One turn moves each row of this set onto another row. After a few examples, where does it send each row asked below?
K840: 6, 2, 11, -8, 2, 2, 6, 11, 3, -3, -4, 1, 2, -6, -11, 7, 1, -3, -8, -2, 12, -5, 1, -1, 3, -1, -2, 3, 8, 13, -10, -8, -2, -9, -2, -1, -5, 7, -5, 1, 9, 0, 11, -27, -5, 1, -4, -3, -4, 0, 7, 1, 2, 1, 11
K843: -9, -5, 11, -2, -3, -6, -1, 0, -4, 9, -1, -2, -2, 4, -7, 1, 0, -2, -6, 1, -2, 1, 8, -5, 12, 3, -5, 1, 10, 11, 2, 3, -14, -10, 2, -8, -3, 10, -4, -2, 4, -6, 16, -19, 8, -5, -5, -2, 2, 5, 8, 2, -9, 5, -5
K602: -2, -8, 5, 14, -6, -4, -4, 4, 5, 12, -10, -14, 8, 1, -8, 2, -19, 4, -6, 6, 3, 2, -9, -5, 7, 8, -9, 9, 9, -3, -6, 6, 2, 2, 2, -1, 6, -1, -5, 7, -3, -1, -1, -18, 7, -3, 4, -6, 0, 8, -12, 8, 9, 0, 0
K437: 9, -5, 6, 17, 2, -13, 1, 13, 5, -1, 0, 4, 11, 4, -23, -4, -10, -2, -8, 2, -19, 2, -8, -2, -12, 0, -7, 1, 5, -1, -7, -1, -3, 1, 1, -1, -1, 1, 0, 5, -2, -6, 5, -11, 2, -1, -5, 0, 1, -5, 13, 1, 16, -7, 3
K805: -5, -6, 6, -2, -1, -10, -5, 14, 4, -3, 0, -6, 9, -2, 3, 2, -11, 11, -5, 5, -7, 3, -6, 2, 14, 0, -6, -6, 3, 3, -7, -6, -3, -12, 1, -1, -3, 0, 10, -11, -2, -13, 20, -14, 8, 3, -2, -9, -1, -5, -4, 1, 20, 14, 1
K953: -7, 3, 6, -4, 8, 0, -3, 16, -2, -5, -11, 1, 7, 2, -1, -7, -7, 11, 4, 6, 14, 9, -17, -1, 6, 5, -8, -5, 4, 2, -4, -8, -6, 0, 6, -8, -1, -6, 3, -4, 3, 1, 4, -10, -8, 10, 1, -21, 4, 5, 6, -6, 8, -2, 2
K976: -4, 1, 9, 8, -2, -10, 2, 2, 3, 0, -15, -16, 3, 2, 0, -13, -1, 20, -8, 1, -1, 8, -7, -6, 6, -1, 1, -6, 3, 5, -8, 6, 9, -6, -6, -2, 0, -3, -7, -7, 2, -11, 5, 2, -1, -3, -9, -9, 7, 5, 5, 0, 7, -4, 0
K95: 5, 0, 10, 4, 8, -4, 7, -1, 4, 10, -7, 1, -4, -2, -17, -7, -3, 4, -1, -8, 10, -3, -7, -11, 3, -7, 3, 7, 4, 5, -2, -3, -9, -7, 9, -5, -5, 9, 0, 1, 12, -4, 16, -5, 3, 1, -5, 1, 12, -7, 6, 1, 3, -5, 3
K877: 0, -9, 7, 9, -2, -7, -2, 16, 7, 0, 2, 3, 2, 12, -15, -16, -11, -2, -8, 4, 1, -5, 2, 3, -9, 14, -6, -4, 17, 1, -11, -7, 9, 4, -8, -5, -4, 7, -7, 2, -8, -2, 3, -10, -4, 7, -4, -4, -2, -1, 16, -8, -1, -3, 3
K484: -4, -5, 11, 8, 2, -7, -3, 5, 5, 9, -9, 4, 5, -1, 1, -7, -18, 4, -1, 4, 0, -4, 2, -6, 0, -5, 1, 3, 14, -9, 1, -1, 8, -1, 13, -6, -7, -9, -2, -8, 1, 15, 0, -9, -2, 5, -8, -13, -1, 0, -8, -4, 2, 4, 8
K447: 9, -2, 5, -8, 11, -11, -2, 6, 10, -12, 1, 4, 1, 12, -6, -2, -4, 5, -7, -10, 1, 0, -12, -2, 4, 1, -4, -2, 10, -11, -14, 6, -9, -11, 1, 0, 4, -1, 3, -9, 0, 8, 5, 4, 2, -7, -8, -4, 6, -5, -3, -5, -4, -6, 9
K800: 3, 0, -2, -10, -3, -7, 4, 13, 7, -10, 6, 3, -4, 14, -4, 1, -7, 0, -18, -7, 5, 6, -14, -2, 8, 7, -18, 3, 7, 2, -16, 0, 7, -5, 8, 2, -1, 1, 7, -4, -5, 1, 9, -12, 1, 0, -13, -3, 4, 11, 1, 11, -1, -6, 0
K570: 15, -1, 8, 11, -10, 0, -5, 14, 3, 6, -2, 8, 9, -3, -8, 0, -14, 5, -3, 6, 8, 3, 0, -4, 4, 7, -12, -7, 4, 2, -4, -7, -3, -13, -3, -5, -3, -7, -1, -11, 0, 3, 7, -9, 9, 5, -12, -8, 1, 10, -17, 4, 10, -8, 7
K669: 0, -14, -3, 13, 5, -5, 0, 11, 3, 8, -1, 9, 4, 15, -16, -3, -4, 3, -11, -4, 0, 1, -3, 0, -8, 8, -10, -14, 7, -4, 1, -2, -12, 10, -2, -11, -7, 3, 3, -5, -6, -3, 6, -17, 12, 9, -10, -7, 0, -4, 7, -2, 6, -1, -5
K228: -6, -7, 3, -6, 5, -19, 1, 7, 5, -8, 5, -9, -11, 14, -7, 4, -9, 1, -15, 3, -5, -3, -13, 5, 7, 7, 2, -7, 6, 0, -2, 7, -7, 0, 13, 1, -5, 5, 2, 3, 3, -2, 1, -4, 2, -5, -9, -10, 1, 3, -10, 3, -4, -5, -3

K669 -> K877
K95 -> K843
K800 -> K447
Now find these:
K484 -> K602
K953 -> K976

